One vector is turned by the same rotation once a tick. Each row is the vector after some number of ticks, and that number follows the row.
The counts run from 0 to 799.
.08 .05 -.19 .23 .05 -.27 .22 .04 -.08 .03 -.31 .24 -.01 .06 .18 .19 -.09 .01 -.17 .02 .02 .18 -.01 .26 -.15 .17 -.15 -.19 .16 -.18 .21 -.07 -.01 -.27 -.10 -.10 .13 -.04 .24 -.21 .15 -.28 .21 .23 -.03 -.11 -.43 .02 .02 .01 .07 -.07 -.04 -.03 .00 .17 .10 -.07 -.29 .00 .05 -.20 -.05 -.05 -.17 .08 .01 -.03 -.02 -.07 .14 .19 .13 .02 .11 -.20 .10 -> 166
.02 .11 -.05 -.17 -.15 .06 .03 .39 .27 .15 -.01 -.04 -.01 .03 -.09 -.05 .07 -.01 -.09 .23 .20 .03 -.01 -.24 -.04 .01 -.20 -.15 -.23 -.21 -.01 .05 -.04 .12 .25 .13 -.21 -.03 .01 -.01 .01 -.22 .09 -.24 -.15 -.06 .12 .05 -.11 -.12 .05 -.11 -.19 -.19 .08 -.12 -.06 -.08 .27 .29 -.08 .02 .17 .25 -.16 .08 -.01 .20 -.05 .15 -.01 .01 .27 .38 -.11 .27 -.08 -> 575
.13 .10 .12 -.31 .21 .09 -.02 .09 -.22 .10 -.10 -.04 .07 -.07 .07 .06 -.31 -.12 .27 -.14 .16 .28 -.43 .07 -.03 .00 -.07 -.28 .04 -.20 .26 .05 .11 .03 -.15 -.15 .16 -.07 -.14 .01 .03 -.08 -.08 -.18 .09 .20 .00 -.04 -.20 .20 .18 -.15 -.11 -.12 .03 -.20 -.26 -.21 .07 -.08 -.14 .14 .02 .19 .19 .02 .18 .20 .11 -.14 -.06 -.12 .25 -.02 -.19 .02 -.02 -> 392
.04 -.10 -.07 .25 -.12 .07 .31 .01 -.13 -.10 -.24 .11 -.15 .03 .03 .04 -.06 -.04 -.10 -.01 -.30 .03 .09 .32 -.26 .23 -.08 -.32 -.03 .08 .03 -.19 .25 -.21 -.01 -.06 .08 .01 .02 .08 -.20 .15 .26 .14 .10 .09 .07 -.09 .41 -.07 .16 -.14 .11 .06 .05 -.12 .01 -.08 .02 .04 -.10 .17 .10 .29 -.10 .01 .05 -.10 -.15 .22 .20 .08 .11 -.07 -.21 -.13 -.06 -> 581
-.33 .06 .00 .12 -.28 .25 -.23 -.05 .12 .15 .10 .29 .11 -.14 -.19 -.34 .16 -.20 -.17 .13 .19 -.25 .09 .12 .10 .09 .06 .18 -.01 .10 -.12 .04 .19 .01 .24 .14 .00 .21 -.16 -.03 -.12 .12 -.14 .04 -.21 .00 -.05 -.03 .19 -.11 -.19 -.16 -.18 .26 .24 .05 .25 .09 .02 -.11 -.02 -.13 -.06 -.06 -.05 -.04 -.04 -.12 -.09 -.07 -.07 .09 .20 -.11 -.07 .08 -.01 -> 509
.11 .14 .02 -.15 .02 .17 -.20 -.19 -.17 .00 .07 .29 .04 .00 .04 -.06 -.06 -.10 .33 -.16 .17 -.01 -.26 .15 -.01 .23 .08 -.05 -.04 .04 -.05 -.01 .27 -.11 .07 .07 .27 -.19 -.14 -.13 .21 .12 .06 -.06 .08 .08 -.11 -.10 .00 .17 -.07 .12 -.06 .17 .22 -.06 .03 -.22 -.36 -.17 -.10 -.20 -.25 -.04 .12 -.03 -.03 -.08 -.09 -.04 -.03 .11 .05 -.33 -.14 -.06 .15 -> 521
-.25 -.14 -.23 -.12 -.30 -.16 .03 -.04 -.35 -.11 -.28 -.03 .12 -.11 .52 -.02 -.07 -.06 -.20 -.02 .17 .00 .06 -.16 .01 -.04 -.12 -.17 .14 .00 -.08 .10 -.04 -.19 -.08 .21 .17 .03 -.14 -.29 .02 -.16 -.10 -.12 -.13 .03 -.26 -.11 -.11 -.21 .03 -.02 .00 -.12 -.12 .10 -.17 -.02 -.23 .17 -.13 -.07 .20 -.07 .06 .12 -.01 .00 -.05 -.17 -.15 -.24 .25 .12 .08 .01 .06 -> 514
.05 -.08 -.10 .04 -.07 .18 .14 -.06 .04 .00 -.34 -.03 .12 -.15 -.02 -.09 .09 -.22 .06 -.07 -.16 -.08 .18 .03 -.38 .15 .19 .00 .06 .04 .05 -.24 .31 -.07 .06 -.17 -.01 -.03 .13 -.05 .14 .21 .22 -.17 .21 .23 -.38 .04 -.21 .01 -.09 -.09 .18 .07 .14 -.31 .20 .00 -.07 .12 -.06 -.15 .21 .26 .06 .17 -.04 -.19 .05 .00 -.10 .25 .13 -.05 .02 -.09 .25 -> 387
.14 .14 -.06 -.04 -.17 -.19 .20 .28 -.15 -.03 -.02 .00 .23 -.07 .28 .05 .05 -.07 -.04 -.05 .19 -.15 -.11 -.39 -.17 .14 -.03 -.13 -.19 -.13 -.12 .01 .12 -.11 .14 .22 .24 .13 -.08 -.24 .39 -.16 .32 .06 .08 .06 -.10 -.14 .19 -.07 .03 .04 -.16 .16 .08 .10 -.05 -.10 .09 .21 -.19 -.13 .15 .12 .05 -.10 .04 .14 -.16 -.09 -.06 -.10 .16 -.05 -.20 .03 .04 -> 208
-.04 -.16 .08 .02 .06 -.08 -.08 .24 -.06 .12 .17 .00 .24 -.43 .21 -.28 .26 .06 -.05 .09 .08 -.06 .21 -.02 .05 .05 -.06 .00 -.04 .06 -.16 -.08 -.06 -.02 .12 -.06 .03 .27 .08 .09 .03 -.15 -.05 .04 -.15 -.01 -.05 -.18 .18 -.23 -.10 .05 -.24 -.07 .38 .04 .20 .02 .03 .28 .29 -.07 -.04 .05 .02 .06 -.10 -.13 .04 -.02 -.03 .13 -.18 .27 -.02 .02 .28 -> 161
-.18 .29 -.01 .12 -.18 -.06 -.03 .10 .08 -.04 -.10 -.05 -.05 -.06 -.03 .03 .02 .02 .01 .39 .26 -.12 .00 -.07 .35 -.19 -.01 .14 .02 -.17 -.16 .30 -.15 .12 -.01 .21 -.06 -.04 .05 -.32 .24 -.36 -.03 .16 -.27 -.19 -.07 -.07 .10 -.10 .07 .02 -.16 -.06 .03 .17 -.22 .17 .02 .07 -.17 -.27 .07 -.08 -.16 .00 -.05 .12 .06 -.22 -.20 -.22 .14 .26 .15 .03 -.03 -> 178
.24 -.13 -.19 .07 .07 -.15 .11 .37 .16 -.14 .18 .14 .30 -.04 .21 -.03 -.02 -.06 -.09 .04 .17 .09 -.17 -.20 .04 .21 -.02 -.09 -.28 -.05 .13 -.26 -.11 -.14 .05 .16 .07 -.03 .09 -.12 -.23 -.10 .00 -.24 -.07 .07 -.06 .06 -.03 -.28 .08 .19 .07 .12 -.12 .24 .10 .12 -.08 .26 -.06 -.22 -.19 -.18 .01 -.07 .04 -.05 -.12 -.03 .00 .00 .12 .10 .08 .00 .27 -> 605
-.36 .00 .09 .06 -.18 .25 -.30 .08 .03 .06 .23 .13 .03 -.22 -.29 -.13 .06 -.15 .00 .21 .22 -.14 -.05 .13 .52 -.03 .00 .04 .07 .12 -.17 .24 -.09 .10 -.18 .09 .19 .05 -.04 .11 -.12 .08 -.39 .11 -.03 .02 -.03 -.28 .22 -.15 -.16 -.04 -.04 .09 .14 .15 -.04 .01 .08 -.22 .00 .08 .01 -.04 -.01 -.10 -.11 .05 .11 -.10 -.11 -.04 -.01 -.04 .16 .00 .09 -> 507
.02 -.04 -.04 -.24 -.22 .01 -.10 .16 -.07 .05 -.10 -.03 -.10 .16 .02 .13 -.14 .07 -.08 .10 .11 .16 .02 .11 .06 .16 -.20 -.32 -.08 .07 .19 .05 -.18 .08 -.14 .03 -.28 -.25 -.01 .17 -.26 -.16 -.08 -.31 -.21 -.15 .20 -.04 -.09 -.03 .06 -.24 .02 -.21 -.23 .05 -.20 -.20 -.02 .14 .06 .17 -.05 .06 -.10 .01 -.07 -.04 -.16 .27 .11 -.17 .17 .12 -.03 .37 -.07 -> 422
.07 -.06 -.15 -.02 -.07 .12 .05 -.06 .01 -.14 -.34 .18 -.31 -.04 .07 -.16 -.02 .11 .14 .27 -.28 -.08 .30 .31 -.21 .04 -.15 -.08 -.11 .22 -.06 -.17 .18 -.05 .09 .05 -.05 -.28 -.05 .08 -.21 .04 .11 .00 -.04 -.02 .06 -.05 .16 -.07 .05 .06 .08 -.15 .08 -.31 .14 -.01 -.24 .19 -.01 -.01 .01 .12 -.11 .04 -.03 -.08 -.05 .31 .16 -.08 .10 .12 -.12 .05 .07 -> 754
-.16 -.02 -.06 .08 -.07 -.04 -.26 -.06 -.05 .06 -.05 .13 .13 -.15 .14 -.19 .20 -.12 -.27 .16 .15 -.33 .39 -.06 -.16 .12 -.07 .10 .01 .12 -.19 -.04 .16 .06 .21 .12 -.11 .17 .01 .12 .10 .22 .14 -.05 -.13 -.14 -.02 -.17 .03 -.24 -.31 .09 -.27 .01 .11 -.14 .33 .14 -.07 .05 .07 -.04 -.04 .12 .03 .06 -.02 -.14 .07 .02 -.04 .09 -.04 -.03 -.08 .09 .28 -> 336
.42 .19 .06 .16 -.04 .19 -.26 -.19 .21 .12 -.06 .18 -.04 .07 -.37 .11 -.10 .05 .25 .17 -.05 .03 -.24 .12 -.09 .23 .05 .23 -.09 -.24 .02 .04 .14 .17 -.05 .05 -.19 -.09 .10 .14 -.07 .17 -.12 -.10 .20 .12 .07 .20 .07 .07 -.09 .03 .12 .11 .05 .16 .02 -.06 .07 -.09 -.13 -.14 -.11 -.10 -.09 .05 .14 -.11 -.07 -.10 .11 .16 -.19 -.41 -.03 -.07 .06 -> 744
.07 .01 .20 -.01 -.03 .08 .18 -.01 .20 .03 -.17 -.12 -.08 .22 -.11 .13 -.27 .09 -.17 .05 .02 .26 -.10 -.18 -.11 .08 -.08 -.06 .04 -.23 .20 -.03 .18 .05 .27 -.09 -.28 -.21 .03 -.18 -.02 -.17 -.01 -.14 -.13 -.05 -.06 .24 -.14 -.01 .21 -.42 -.13 -.25 -.06 .02 -.17 -.07 .21 -.09 -.17 -.14 .14 .06 -.01 .03 .08 .29 -.11 -.11 -.06 .09 .36 -.07 -.02 .15 -.04 -> 86
.00 .07 .13 .01 .20 -.09 -.18 .06 -.14 -.07 .09 .06 -.07 .16 .04 .03 -.30 -.21 -.18 -.14 .02 .20 -.37 .21 .17 .06 -.08 -.07 .11 .04 .26 -.08 -.12 .10 -.20 -.18 -.02 -.13 -.12 -.20 .07 -.06 .11 -.14 -.25 .09 .04 -.07 .00 .01 -.02 -.14 -.26 -.08 -.12 .12 -.04 -.16 .08 -.39 -.13 -.02 -.32 .04 .05 -.23 .13 .32 -.03 -.16 .03 -.16 .27 -.11 -.08 .12 .13 -> 503
.29 -.21 .33 -.04 .02 .05 .14 .22 .02 -.10 .23 -.29 .18 -.33 -.30 -.09 .17 -.10 .11 -.11 -.05 .04 -.29 -.11 .00 .14 .09 -.05 -.14 .01 .02 -.19 .18 -.15 -.01 .13 .19 -.10 .10 .10 .14 .00 .08 .02 .06 .13 -.12 -.12 .19 .01 .01 .01 -.13 .10 .13 .11 -.03 -.10 .30 .11 .05 .10 .07 .34 .24 .14 .27 -.03 -.07 -.17 -.07 -.16 -.11 -.10 .01 .02 .22 -> 79
-.22 -.32 .01 .13 -.24 -.06 .07 -.08 -.09 -.07 -.15 -.20 .05 -.18 .13 -.09 .13 -.10 -.40 .17 -.22 -.16 .48 .17 -.01 -.14 .01 .15 .14 .21 -.04 -.11 .02 .05 .03 -.10 -.21 -.07 .05 .04 -.03 -.01 .18 .04 -.26 -.07 -.16 -.09 .11 -.28 -.10 -.12 -.05 -.03 -.03 -.08 .05 -.06 .06 -.02 .11 -.04 .16 .26 .02 .05 .05 -.19 .04 -.09 -.06 -.18 .09 .11 .10 .09 .16 -> 182
.18 -.14 .16 -.11 .12 -.03 .02 .35 -.02 -.03 .22 -.06 .30 -.26 .27 -.12 -.06 .06 .17 .02 -.07 .07 -.10 -.22 -.08 .29 -.02 -.06 -.19 -.04 .04 -.16 .02 -.10 -.06 .00 .18 .07 .06 -.05 -.02 .09 .11 -.12 .25 .35 .19 -.03 .24 -.22 .24 -.06 .15 .21 .11 -.02 .02 .07 .24 .15 .28 -.01 -.12 .08 .13 -.03 .09 -.08 .08 -.03 -.09 -.04 -.31 -.06 -.04 -.07 .25 -> 760
.08 -.07 .14 -.12 -.22 -.16 -.02 .12 -.23 .08 .07 -.08 .08 -.22 .23 .12 .11 .06 -.07 .04 .04 -.12 .01 .04 .25 .04 .03 -.06 -.13 .13 .10 .15 -.10 -.12 -.24 .19 .13 -.16 -.03 -.10 .10 -.18 .01 .01 -.07 -.14 -.07 -.08 .32 -.21 .05 -.09 -.05 .16 -.15 .21 -.11 -.35 .01 .12 .20 .02 -.11 .05 .07 .14 .21 -.14 -.04 -.15 -.07 -.51 -.14 -.15 -.03 .19 -.05 -> 647
.30 .15 -.01 .13 .25 -.10 .00 .02 -.01 .08 -.10 .28 -.08 .12 .23 .09 -.03 .06 -.03 -.19 -.27 .03 -.20 .20 -.19 .36 -.26 -.32 -.09 -.01 -.05 -.14 .02 -.15 -.12 -.09 .06 -.08 -.07 -.08 -.08 .04 .38 -.05 .20 .12 .09 -.06 .26 .05 -.03 .01 -.06 .09 .00 .08 .20 -.06 .01 .11 -.01 .03 -.39 .14 .03 .02 .20 .02 -.11 .03 .17 -.11 .02 -.16 -.28 .18 .07 -> 298
-.12 -.05 .01 .00 -.19 .03 -.10 .05 -.29 .11 .02 -.08 .10 -.32 .07 -.12 .20 .01 .08 .09 .01 -.06 .04 .29 .23 .02 .02 -.18 -.05 .21 .06 .13 -.20 .05 -.33 -.21 -.15 .09 .13 .19 -.09 .04 -.04 .08 -.17 -.08 .18 -.20 .27 -.12 -.03 -.31 -.15 .09 -.17 -.03 -.07 -.19 .22 .11 .21 .18 -.26 .10 -.05 .19 .01 -.05 -.02 .06 .04 -.28 -.12 .25 .04 .27 .00 -> 313
.04 .01 .11 -.13 .00 -.06 -.04 .12 .04 .02 .25 -.12 .15 -.03 -.19 .11 .06 -.16 .08 -.09 .06 -.05 -.36 -.36 .18 .08 .16 -.01 -.11 -.19 -.03 .13 .14 .05 -.04 .18 .13 -.13 .00 .00 .12 -.01 -.03 -.23 .11 .12 -.15 -.19 -.05 .10 -.10 .14 -.16 .02 .11 .22 -.15 -.17 .16 .00 -.20 .03 .02 .15 .27 .11 .10 .22 -.06 -.28 -.17 -.22 .13 -.19 .09 .36 .15 -> 698
-.23 .05 -.05 .17 -.07 -.11 -.08 -.02 .29 .09 .01 -.09 -.22 -.21 .01 .19 -.12 -.18 -.01 .30 -.39 -.08 .04 .01 .15 .07 .21 -.18 .10 .16 .15 .15 .04 .29 -.17 -.14 -.07 -.12 .08 .16 -.17 .18 -.13 -.03 .10 -.04 -.33 .20 -.08 .11 -.12 .00 -.04 -.29 -.06 -.25 .05 -.18 .02 -.02 .20 -.04 -.02 .12 -.25 .30 .00 .00 .25 -.23 -.07 -.07 .01 -.03 .21 .11 .04 -> 151
.18 .09 -.02 .06 .02 -.23 .31 .11 .12 -.02 -.27 .13 -.06 -.08 .19 -.06 -.03 .15 -.11 -.10 -.09 .32 -.09 .07 -.24 .14 -.22 -.22 .05 -.02 .14 -.25 .04 -.39 .07 -.08 -.07 -.16 .08 -.32 -.13 -.13 .16 .03 -.20 -.09 -.22 .14 .06 -.08 .20 -.07 -.04 -.07 .01 .23 .13 .08 -.07 .10 .04 -.24 -.18 -.10 -.11 .10 .11 -.03 -.21 .03 .21 .05 .25 .14 .06 .08 .15 -> 451
.23 -.03 -.18 .16 .00 .02 .08 -.12 .21 -.14 -.43 .14 .00 .10 .14 -.03 -.18 -.09 -.07 .06 -.15 .16 .03 .16 -.34 .16 -.03 -.01 .08 -.08 .15 -.22 .14 -.18 -.04 -.04 -.23 -.20 .20 -.23 -.12 .19 .20 -.16 -.09 .07 -.25 .29 -.17 -.02 .15 -.06 .22 .12 -.12 -.08 .10 .26 -.08 -.04 .01 -.28 -.10 -.07 -.10 .11 .21 -.21 -.08 .01 .04 .11 .09 -.17 .08 -.07 .14 -> 277
.26 -.05 -.17 .03 -.04 -.06 .03 .14 .11 -.05 .05 .30 .17 .01 .14 .04 .01 .05 .08 .00 .25 .16 -.16 -.14 .01 .28 -.13 -.15 -.21 -.11 .05 -.05 .07 -.34 .10 .12 .10 .04 .03 -.06 -.26 -.17 -.09 -.03 -.07 .02 .01 -.07 .14 -.17 .13 .17 .01 .26 .01 .36 .05 .09 -.15 .30 -.11 -.21 -.17 -.26 .09 .02 .10 -.06 -.23 -.02 .13 -.04 .11 -.06 .00 .13 .09 -> 604
.01 -.05 .09 -.02 -.01 .23 .06 -.12 -.11 -.01 -.03 -.17 -.14 -.31 -.14 -.04 -.19 .07 .25 .19 -.13 .20 -.01 .26 -.06 -.12 .12 -.06 .10 -.01 .14 -.14 .13 .19 -.02 -.28 -.23 .04 .21 .23 -.15 .10 -.32 .01 -.17 .15 .04 .18 -.04 -.11 .23 -.27 .03 -.41 .01 -.16 -.15 -.16 .19 -.09 .06 .08 .09 .07 -.04 .09 -.03 -.05 .04 -.10 -.05 .17 -.17 .23 .10 -.19 .08 -> 263
.15 .15 -.12 -.08 -.16 .02 -.04 .22 -.17 -.03 -.11 .12 .22 -.02 .22 -.13 .05 -.01 .01 -.06 .29 -.24 -.12 -.15 -.18 .18 -.02 .02 -.19 -.05 -.11 .02 .15 -.15 .25 .32 .18 .13 -.13 -.31 .34 -.07 .42 .03 -.03 .12 -.02 -.16 .14 -.05 -.04 .04 -.05 .32 .08 -.01 .00 .10 -.09 .13 -.15 -.21 .00 .14 .03 -.13 -.05 .01 -.03 .10 -.04 -.02 .05 -.03 -.30 -.16 .08 -> 207
.15 -.19 .15 .03 -.11 -.17 .04 .14 -.20 .06 .12 -.02 .30 -.32 .14 .14 .09 -.06 -.06 .12 .05 -.16 .01 .18 .24 .07 .02 .01 -.10 .08 .17 .16 -.16 .01 -.29 .07 .13 -.14 .08 .05 .10 -.11 -.08 .07 -.02 -.04 -.13 -.20 .23 -.28 .08 .08 -.04 .23 -.09 .22 .00 -.28 -.02 .12 .15 -.01 -.07 .06 .17 .13 .24 -.33 .03 -.22 -.11 -.30 -.23 -.11 .09 .02 .14 -> 648
.04 -.20 .04 -.08 -.07 -.12 -.01 .23 .07 -.03 .08 -.14 .04 -.17 .04 -.24 .22 .08 -.06 .19 -.03 -.11 .30 -.29 .03 .14 -.08 .03 -.08 -.03 -.13 -.01 -.01 -.04 .19 .06 -.21 .24 .16 .25 .00 .12 .02 .03 -.12 -.05 .27 -.06 .23 -.35 -.04 -.13 -.16 -.03 .10 -.06 .13 .22 .34 .10 .30 .08 .02 .12 -.03 .03 -.04 .00 -.02 .07 .04 .19 -.34 .13 -.11 -.04 .18 -> 446
-.21 -.07 .05 -.06 -.24 .17 -.26 .06 -.20 .13 -.04 -.03 -.17 -.16 -.18 -.03 .17 -.18 -.14 .13 -.05 -.35 .04 .26 .12 -.02 -.08 -.09 .04 .16 -.12 .15 -.02 .20 -.21 .00 .09 -.05 -.12 .13 -.02 .08 .10 -.05 .11 .06 .05 -.18 .16 -.08 -.26 -.12 -.06 .03 .13 -.23 .08 -.24 .09 .07 .01 .28 .19 .38 .00 .14 .00 -.14 .18 .20 -.02 -.35 .09 .05 -.15 .22 -.07 -> 202
.02 -.19 -.18 .17 -.08 -.09 .25 .02 .12 -.16 -.18 .09 -.11 -.06 -.04 .03 .29 .16 -.03 .21 -.16 .06 .36 -.01 .05 .11 -.16 -.01 .03 -.07 -.26 -.03 .14 -.21 .14 .05 -.07 .02 .30 .14 -.04 -.03 .02 .28 -.05 -.28 -.06 -.22 .32 -.25 .01 .01 -.10 .04 .25 .15 .08 .17 -.03 .14 .10 .05 .08 -.09 -.19 .07 -.10 .03 -.12 .17 .18 .25 -.15 .12 .09 -.02 .27 -> 448
.01 -.23 -.11 .09 -.26 .07 .32 -.02 .14 -.26 -.24 .13 .08 .04 .00 -.02 .05 .04 -.20 .20 .04 .12 .24 -.04 -.20 .03 -.19 -.05 .05 -.03 -.05 -.24 .24 -.37 .32 .19 -.03 -.03 .04 .02 -.19 .01 -.05 .12 -.24 -.10 -.12 -.04 .12 -.23 .20 -.16 -.02 .00 .16 .10 .08 .17 -.07 .01 -.17 -.24 .21 -.06 -.06 -.08 -.01 -.09 -.25 .18 .13 .22 .19 -.04 .10 -.20 .06 -> 734
.07 .09 .01 .21 -.07 .12 -.07 .01 -.01 -.12 -.21 .10 -.13 -.04 -.04 -.13 -.06 -.05 -.06 .35 -.15 -.21 .08 .30 -.04 .04 .05 .11 -.14 .23 -.08 -.09 -.03 .12 .03 .03 -.28 .18 .01 .17 -.11 .26 .23 .12 -.18 .06 .36 -.06 .45 -.20 -.06 .01 -.13 .14 -.11 -.14 -.04 .06 .17 -.17 -.12 .01 -.14 .11 -.05 -.07 .06 -.13 -.07 .13 .21 -.17 -.21 .06 -.17 -.11 .01 -> 774
.24 -.03 -.17 -.04 .16 .07 .04 -.11 .17 -.23 -.39 .14 -.23 .17 .07 -.01 -.15 -.10 .27 .04 -.29 .07 -.12 .13 -.23 .07 .01 -.03 -.02 -.02 .10 -.17 .21 -.01 .01 -.12 -.08 -.31 .02 -.06 -.10 .21 .29 -.21 .14 .10 .04 .03 -.22 .20 .01 .15 .20 -.24 .09 -.30 .03 .12 -.21 -.08 -.19 -.18 .03 .06 -.01 .08 .14 .08 .03 .14 .05 .05 .22 -.11 .01 .06 .27 -> 104
.24 .07 -.12 .11 -.03 .10 .03 .08 -.05 .01 -.01 .29 .12 .03 -.18 -.15 .15 -.08 -.03 -.14 .19 .08 -.21 .02 -.22 .28 -.15 -.07 -.09 -.12 -.12 -.28 .15 -.23 .15 .21 .32 .09 .05 .07 .01 -.13 .10 -.05 .14 .08 -.21 -.12 .07 -.14 -.14 .27 -.08 .18 .23 .22 .25 .04 -.16 .18 -.14 .03 .05 .05 .13 -.07 .01 -.27 -.29 .13 .17 .16 -.01 -.04 -.14 -.13 .05 -> 714
.04 .03 -.07 .14 .02 .01 -.02 -.16 -.13 .15 -.14 .39 .03 -.16 .13 .05 -.09 -.10 .05 -.15 -.09 .02 -.03 .41 .00 .22 -.10 -.13 .11 .09 .03 -.01 .14 -.19 -.20 -.11 .40 -.04 -.10 -.16 -.04 .07 .11 .05 .13 .12 -.22 -.14 .20 .11 -.01 .02 .15 .27 .18 .07 .17 -.27 -.36 .04 -.05 -.21 -.27 -.01 .01 -.04 .02 -.14 -.01 .01 .03 -.04 .05 -.35 .01 -.06 .00 -> 12
-.17 .14 -.03 -.01 -.12 .14 -.11 .04 .02 .12 -.17 -.03 -.15 -.34 -.12 -.15 -.11 -.11 .15 .25 -.08 .01 -.08 .33 .28 -.11 .08 -.21 .00 .04 .13 .16 -.19 .18 -.39 -.28 -.12 .08 .02 .10 -.26 .18 -.25 .09 -.08 .11 .07 .16 .18 -.03 .12 -.35 .04 .01 -.08 -.27 -.09 -.09 .25 -.01 .20 .13 .03 .06 -.19 .18 .06 -.08 .14 .00 .08 -.16 -.01 .20 .06 .02 -.16 -> 771
